Input:
[[ 0.8 -1.4  1.7  0.1 -0.8 -0.1  0.0]
 [ 1.6 -0.8 -0.4  1.5 -0.1 -1.1  1.1]
 [-1.5  0.9 -1.6  1.3  0.6 -0.5  2.3]]
Output: 0.8

Input:
[[-0.15  0.03  0.14  0.13]
 [ 0.00  0.11  0.12  0.12]]
Output: -0.15

Input:
[[ 0.06  0.54 -1.19  1.07 -0.48  0.42  0.14]
 [ 0.60  0.33 -2.06  1.31 -0.14 -0.39  0.52]]
Output: 0.06

Input: [ 0.015 -0.096 -0.057 -0.107  0.147 -0.119]
Output: 0.015

Input: [ 0.15 -0.07 -0.09 -0.05 -0.01 -0.11  0.08]
Output: 0.15

Input:
[[-0.187  0.084  0.150  0.166]
 [-0.171  0.072  0.134  0.149]]
Output: -0.187
---
[[3, 7, 4, 5, 5, 7],
 [4, 2, 3, 7, 8, 4],
 [6, 1, 4, 4, 2, 1]] | 3

[[-38, 25, 30, -19, 27, -18, -15],
 [2, -19, -3, 20, 1, -2, -4]] | 30

[[215, 188, 481, 594, 234, 311],
 [810, 631, 562, 283, 277, 309]] | 481

[[138, 457, 836, 396],
 [43, 452, 397, 464]] | 836

[[63, 40, 47, 53, 10],
 [45, 29, 39, 45, 64],
 [53, 24, 61, 68, 75]] | 39

[[-2, -45, 8, 28],
 [13, -37, 34, 3]] | 8

[[293, 752, -309, 378, 910, -472],
 [544, -402, 479, 992, 895, -715],
 [-167, 313, 111, -8, -92, 826]] | 479

[[161, 180, 127, 175, 56, 162, 205],
 [173, 175, 166, 166, 236, 119, 119],
 [148, 140, 171, 159, 92, 145, 127]] | 166

[[219, 204, 92, 53],
 [36, 41, 218, 210],
 [39, 215, 205, 96]] | 218
---
-48.0  -37.6    7.5  -80.7   -0.4  -37.3   54.5
 83.4   86.3   20.0   34.0   19.9   34.9  -79.1
-> 54.5

-68.7  -21.8  -10.4  -12.1   52.4 -> -12.1

 17.1  -29.4  -15.4    2.3  -73.5 -> -15.4

-36.0  -11.8  -34.1  -78.6   14.5  -67.7 -> -34.1

 43.3   40.1  -31.2  -62.1   38.4  -37.7   67.0 -> 40.1

-35.5   31.2   -5.4  -48.3  -43.4   16.3   85.2 -> 16.3

-78.6    6.7  -26.5  -13.5  -86.5  -13.5
  3.8   -5.2   51.9  -23.6    9.6    8.6
-> 8.6

 12.1   -9.4   -1.4  -65.4    1.6 -> -1.4

 32.9   65.0  -37.7  -34.5   -0.5  -29.3  -70.9
  7.3    7.1   -2.9   -4.4   -2.8   19.7    1.2
 -9.5   23.6  -20.7   -9.1  -14.4  -22.6    7.6
-> 23.6

  0.9  -64.8  -56.3   17.5  -47.4 -> -47.4
---
 -53.435  -100.375   100.583   -25.841   -68.770    52.913 >> 52.913
-0.05  -0.12   0.03   0.13  -0.16 >> -0.16
-0.04   0.18  -0.11   0.14 >> 0.14
-1.3   0.9  -0.3  -0.7 >> -0.7
-0.4  -1.6   1.8  -1.2   0.7   0.4  -1.3 >> -1.3
 -0.5    7.7   12.2  -10.8 >> -10.8
-0.104   0.011  -0.079   0.007   0.124   0.039 >> 0.039
 -17.3   144.8   -26.8   -82.9    79.4  -179.4 >> -179.4
-14.33   13.43   -6.88   -5.40  -17.85 >> -17.85
---
((25.0, -56.7, -4.9, -23.1), (7.7, 7.8, -65.8, 18.3), (32.0, -26.7, -13.8, -19.3))
25.0
((10.7, 19.3, -69.5, 43.2, -50.8), (55.6, -59.6, -30.3, -36.7, 72.7), (-16.0, -42.5, -16.7, -56.1, 34.0))
10.7
((-40.3, -41.8, 15.5, -17.6, 3.8, -28.6, 23.5), (64.2, 1.5, 74.5, 6.1, -5.0, -9.1, -5.4), (19.5, 38.4, -31.1, 34.3, -4.8, 73.0, 34.4))
-40.3
((61.8, -52.6, 29.4, -29.4), (-23.2, -50.2, 43.3, -54.8), (-15.1, 79.7, -27.7, -6.7))
61.8
((-14.2, 57.0, 87.3, 5.7, -7.6, 37.1, -16.5), (22.8, -54.5, 45.0, 55.7, 21.1, -41.2, 48.0), (41.1, -78.0, -43.0, -70.3, 39.5, -28.9, 69.3))
-14.2
((-21.3, -10.4, 2.6, -2.9, -5.3, 1.7), (3.9, 69.5, -2.5, -16.7, -7.9, -9.0), (-14.1, 6.3, 14.1, -9.8, 1.8, 19.0))
-21.3
((26.9, -23.5, -14.7, -35.2), (27.4, -32.5, -14.4, -37.3), (42.4, 30.9, 67.5, -42.5))
26.9
((27.8, -49.9, -9.9, 0.2, 73.5, 16.1, -32.8), (11.9, -41.6, -9.9, 0.2, 33.3, 16.1, -32.8), (10.2, -49.9, -9.9, 0.2, 10.6, 30.8, -32.8))
27.8
